Each row is where one point has got to under a steady rotation. How many steps took it there?
The counts run from 0 to 33.
[-51 -43  -7 -27 -46   7   0  39 -34   3  24 -56  -2   3 -26   0  68   3]
10
[ -4  -8 -39 -32 -21  13  50  12 -11   7  22 -60  28 -71   2 -44  36  -7]
19
[  0 -17  24  27 -47 -16 -33  80  10 -15  26 -67  24  17  10 -24  40  -4]
31
[  0 -11  16  17 -42 -17 -29  68   3 -25  22 -76  28  24  13  -1  48  16]
32
[-39 -46   1 -22 -46   7   0  26 -36 -16  26 -75  -2  12 -28  17  53  11]
9
[ 26   9  -6 -20 -23 -11  15  29   6 -25  14 -72  41 -49  23 -80  15 -17]
22
[ -9 -35  27  35 -47   9  -1  79  15 -13  16 -57  25 -14   3 -29  30 -38]
29
[-31 -31  33  11 -45  24  22  11 -30 -47 -14 -70  24 -30 -12 -28   9 -48]
1
[-35 -29 -28 -55 -26 -13  -8  47  -9   5  26 -57   4   0 -34 -30  65  12]
12
[  9   2 -47 -49 -26 -14  28 -12 -29 -15  37 -73  15 -29   9 -16  54  36]
16
[ -8 -20  22  49 -51  26  31  49 -12 -16  15 -69  35 -31  29 -17  20 -33]
27
[  0   1 -30 -66 -10 -26 -12  22 -11 -14  34 -65  15  -7 -16 -32  57  21]
14
[ 13   2 -36 -57 -21 -30   8  12 -22 -13  39 -81  10 -12  -2 -24  49  33]
15
[  9 -12  18  35 -51  20  31  26 -14 -27  14 -74  34 -37  39 -15  14 -19]
26
[ -7 -23  22  30 -58 -17 -26  81  15 -12  19 -60  30   0   6 -30  37 -20]
30
[-21 -33  36  -9 -42 -20 -27  27 -19 -46  15 -88   7  25 -13 -14  28   3]
6
[-46 -41 -16 -41 -36   0  -3  47 -22   6  27 -58   1   7 -33 -17  67  12]
11
[ 26  -4  18  29 -48  14  22  20 -21 -40  24 -86  42 -39  43 -22  11 -12]
25
[-37 -39  43  11 -43  17  15  30 -26 -43  -1 -63  24 -13 -22 -50   6 -51]
2
[ -8 -40  26  43 -60  25  16  62   0 -17  16 -56  33 -29  18 -22  24 -33]
28
[ 13   6 -20 -24 -24   6  26  30   3 -14  15 -65  40 -56   4 -74  21 -22]
21
[-25 -27  35  -3 -39 -19 -32  29 -16 -56   3 -83   8  24 -13 -34  21 -10]
5
[ -2 -15 -36 -46 -26  24  54   0 -22   1  29 -69  28 -57   1 -23  43  10]
18
[  4   2 -41 -49 -24   6  44  -5 -38 -10  31 -77  21 -40   8 -17  44  21]
17
[-28 -26  41   6 -42  -3 -20  50  -8 -49  -4 -78  14  10 -24 -50  24 -22]
4
[ 28   7  16  11 -34   1  22  19 -10 -40  19 -88  37 -38  37 -44   7 -11]
24
[-23 -34  11  -4 -50   4  -1  24 -48 -30  28 -74   5  24 -15  22  49  18]
8
[ 33  12  -5  -2 -27  -7  19  18  -3 -44  24 -82  34 -47  27 -67   4 -14]
23
[-26 -30  18  -2 -46  -7 -18  21 -39 -47  16 -91   1  33 -10   5  38  20]
7
[  8  -9   9  22 -45 -27 -19  62  -5 -12  26 -80  22  18  13  23  53  25]
33
[  1  -6 -34 -31 -24   7  40  24  -9  -6  19 -53  36 -66   2 -60  35 -21]
20
[-18 -21  32  20 -37  25  34  -4 -39 -52  -9 -78  23 -28  -3 -21   0 -27]
0
[-14 -12 -30 -60 -26 -21 -12  39 -11 -11  30 -64   7  -1 -29 -39  63  29]
13
[-41 -34  49   3 -40   3  -6  47 -14 -38 -11 -74  15   7 -28 -38   7 -42]
3
